In the data rows, the value 50 means zero.
Some points, each followed by its number:
  45  49  50  61  40  51  38  58  49  52  46  46  78  35  60  57  36  45  47  58  49 0
  45  54  62  53  57  37  54  46  37  52  55  56  46  60  53  51  51  49  40  43  42 1
  55  58  53  60  58  62  29  37  48  67  55  60  74  25  63  51  45  46  45  50  67 2
  55  46  56  62  62  48  33  50  61  35  57  60  66  33  75  45  42  31  37  58  69 3
  41  41  67  52  66  34  81  34  45  57  35  36  43  54  52  45  67  36  44  73  48 4
  52  41  36  43  35  59  21  53  51  47  34  56  46  59  44  59  26  52  57  36  47 5
  60  55  47  62  52  54  63  57  56  49  51  44  54  36  61  60  69  63  48  41  47 6
  69  44  40  54  43  49  39  55  70  42  68  51  96  19  72  52  26  18  52  54  75 7
  53  28  55  47  55  25  53  41  37  46  54  57  61  40  52  60  46  33  33  63  53 8
  53  58  45  51  55  61  53  34  33  54  38  60  64  34  47  58  54  50  43  52  42 9
  50  58  37  52  45  39  55  61  46  60  48  46  61  45  51  52  59  51  52  42  57 10
  53  59  44  45  48  74  41  55  53  51  20  49  21  70  19  48  51  71  59  39  28 11
  31  58  58  39  62  37  69  49  39  48  40  39  26  55  27  51  59  51  45  42  36 12
  49  62  51  38  64  52  38  51  52  61  41  53  50  59  33  59  51  54  65  29  52 13
  53  41  56  49  56  39  58  49  49  51  65  46  37  65  40  51  61  63  42  56  51 14
  62  38  32  55  48  53  38  56  59  29  53  34  55  41  49  58  43  40  40  62  54 15
  40  48  57  65  43  57  69  50  61  51  63  42  53  35  64  57  48  54  51  60  54 16
  47  58  54  48  52  65  60  43  44  70  21  44  27  80  40  57  64  69  56  44  34 17
  42  54  53  31  49  48  47  55  45  60  43  49  53  48  45  52  58  39  57  35  55 18
  50  59  48  58  58  60  50  41  57  55  46  43  36  56  28  53  45  65  63  41  44 19
  48  46  42  50  51  52  50  55  53  41  45  42  18  73  28  61  56  79  54  40  48 20
  55  54  52  53  43  30  52  55  50  28  62  66  47  32  68  51  57  39  38  53  51 21
  39  46  52  55  55  49  44  36  40  80  56  69  64  24  65  38  58  41  55  67  60 22
  46  54  40  53  49  58  34  43  61  50  53  51  69  41  49  50  35  42  54  60  69 23
  36  50  35  45  63  62  56  23  64  54  60  73  70  27  55  64  42  56  33  44  56 24
  61  55  46  46  46  60  42  61  59  59  50  50  87  38  51  50  36  43  46  44  75 25
Which two points above are nearest to each new point, looking only along the 3 directions in which the numbered points spread most? Their numbers follow each, nearest first.
  45  51  60  62  42  48  55  40  54  37  60  46  31  69  51  54  47  46  34  48  39 14 1
  53  46  20  48  40  97  30  35  62  45  41  61  44  72  29  67  21  70  75  48  42 5 13
  55  61  85  45  66  30  57  41  35  71  33  50  37  52  45  36  69  32  39  36  36 4 1
  48  61  55  57  47  58  51  51  41  54  43  55  43  61  55  48  55  50  53  56  37 18 1
  54  46  53  36  49  47  44  43  62  60  60  67  64  31  58  54  29  29  56  55  60 0 23
  47  45  56  51  45  50  43  46  63  48  54  46  47  61  44  55  69  60  54  55  52 6 10
  47  44  45  51  51  42  57  41  66  39  54  71  58  35  59  58  39  52  33  48  59 16 0
  51  51  65  62  63  39  67  63  48  28  63  46  35  54  62  46  73  30  45  49  32 14 1
  47  48  46  48  52  46  49  43  69  33  59  55  49  37  59  31  44  51  43  48  61 16 10
  24  45  64  45  49  19  60  64  41  47  52  45  36  50  51  37  66  51  63  51  44 14 1
  40  56  51  54  49  53  70  54  33  59  35  41  44  47  50  53  54  62  57  59  54 1 18
  51  54  46  47  52  44  57  68  43  40  42  46  44  49  36  55  62  50  36  59  44 14 1
  58  43  22  51  39  64  54  56  62  48  55  46  47  46  52  58  43  59  59  46  40 5 10
  48  77  42  46  49  55  55  54  42  66  44  50  51  59  58  63  51  59  50  53  42 18 13
  45  42  51  58  53  39  34  30  64  45  72  70  71  33  58  43  23  42  45  50  72 3 0
  40  50  54  37  55  40  67  65  44  44  45  48  43  52  52  52  75  54  54  33  37 14 1
  47  46  49  59  37  45  58  54  56  36  50  50  28  49  39  46  48  63  55  42  34 14 20
  50  72  57  61  46  56  44  66  29  52  34  24  33  70  24  48  53  70  47  35  26 20 11
  48  46  54  51  51  70  43  36  55  55  53  56  34  53  41  68  40  63  67  54  52 13 19
  48  54  38  48  54  63  47  47  50  41  55  58  23  68  56  47  52  67  51  51  44 19 14
  53  65  43  54  49  39  54  66  44  59  59  49  46  49  48  42  63  53  63  59  54 6 10
  50  59  63  42  61  56  44  43  58  65  39  49  54  58  47  64  48  37  53  30  57 18 13
  58  57  45  49  40  34  35  60  50  40  58  45  59  41  47  47  29  43  47  45  56 15 0
  60  51  56  53  48  38  48  51  44  43  64  53  52  36  61  45  52  44  41  45  55 16 21
  40  52  70  56  57  40  77  48  39  41  58  54  70  34  89  40  66  23  39  68  60 8 21
  56  43  52  46  55  49  34  52  60  47  51  61  72  38  44  59  34  45  48  40  66 23 0
  46  39  59  54  56  29  43  59  45  38  76  53  69  21  84  59  47  29  31  56  74 3 21
  44  35  52  54  53  41  42  52  53  37  76  54  52  43  46  46  43  36  52  56  57 21 16
  42  70  44  40  30  54  57  76  33  51  38  39  16  71  24  33  52  71  53  29  37 20 11
  51  56  34  50  32  44  39  52  45  61  46  54  71  27  51  55  38  54  59  57  50 23 0
  36  58  59  45  34  53  51  57  41  67  35  31  38  69  37  36  58  57  54  42  45 19 17
  57  42  43  59  49  50  48  49  74  47  57  58  74  28  64  60  47  46  41  71  70 3 0
  46  57  46  52  45  37  40  47  41  50  61  64  56  45  35  32  43  40  45  48  43 10 6
  45  43  42  40  42  40  58  45  39  59  50  55  48  57  32  41  55  62  43  56  40 1 14
  65  54  57  41  54  47  45  54  62  50  65  54  54  49  69  50  61  41  40  45  49 16 6
  46  55  47  30  46  47  60  55  37  91  39  60  51  45  37  53  55  50  43  51  47 9 18
  56  38  47  50  49  23  41  64  47  33  59  43  53  49  38  40  54  39  57  40  59 15 21
  50  65  65  52  39  48  41  51  54  38  59  53  46  64  58  40  61  41  35  51  45 6 10
  54  54  52  51  52  56  49  48  49  59  53  48  37  57  50  52  57  48  59  45  49 18 6
  58  35  44  46  51  59  55  49  55  43  56  55  55  34  67  62  54  55  62  47  56 10 0
  36  50  52  48  54  66  59  44  43  82  42  49  51  45  53  62  68  67  66  46  42 9 18
  42  44  52  55  48  39  43  56  49  43  48  47  51  55  59  47  52  42  47  50  52 6 16
  56  56  33  38  44  49  54  50  51  41  63  69  66  25  57  58  36  42  49  64  63 0 3
  40  54  48  47  55  48  50  46  51  51  52  46  45  51  44  40  49  38  50  59  61 6 10
  35  61  69  44  63  53  53  44  46  58  50  56  62  48  54  45  42  29  49  49  59 9 24
  51  60  70  53  63  35  47  51  39  55  41  50  56  42  55  43  45  27  41  38  47 16 6
  53  52  59  47  57  45  40  48  50  57  35  59  48  59  45  52  46  43  56  43  52 18 10
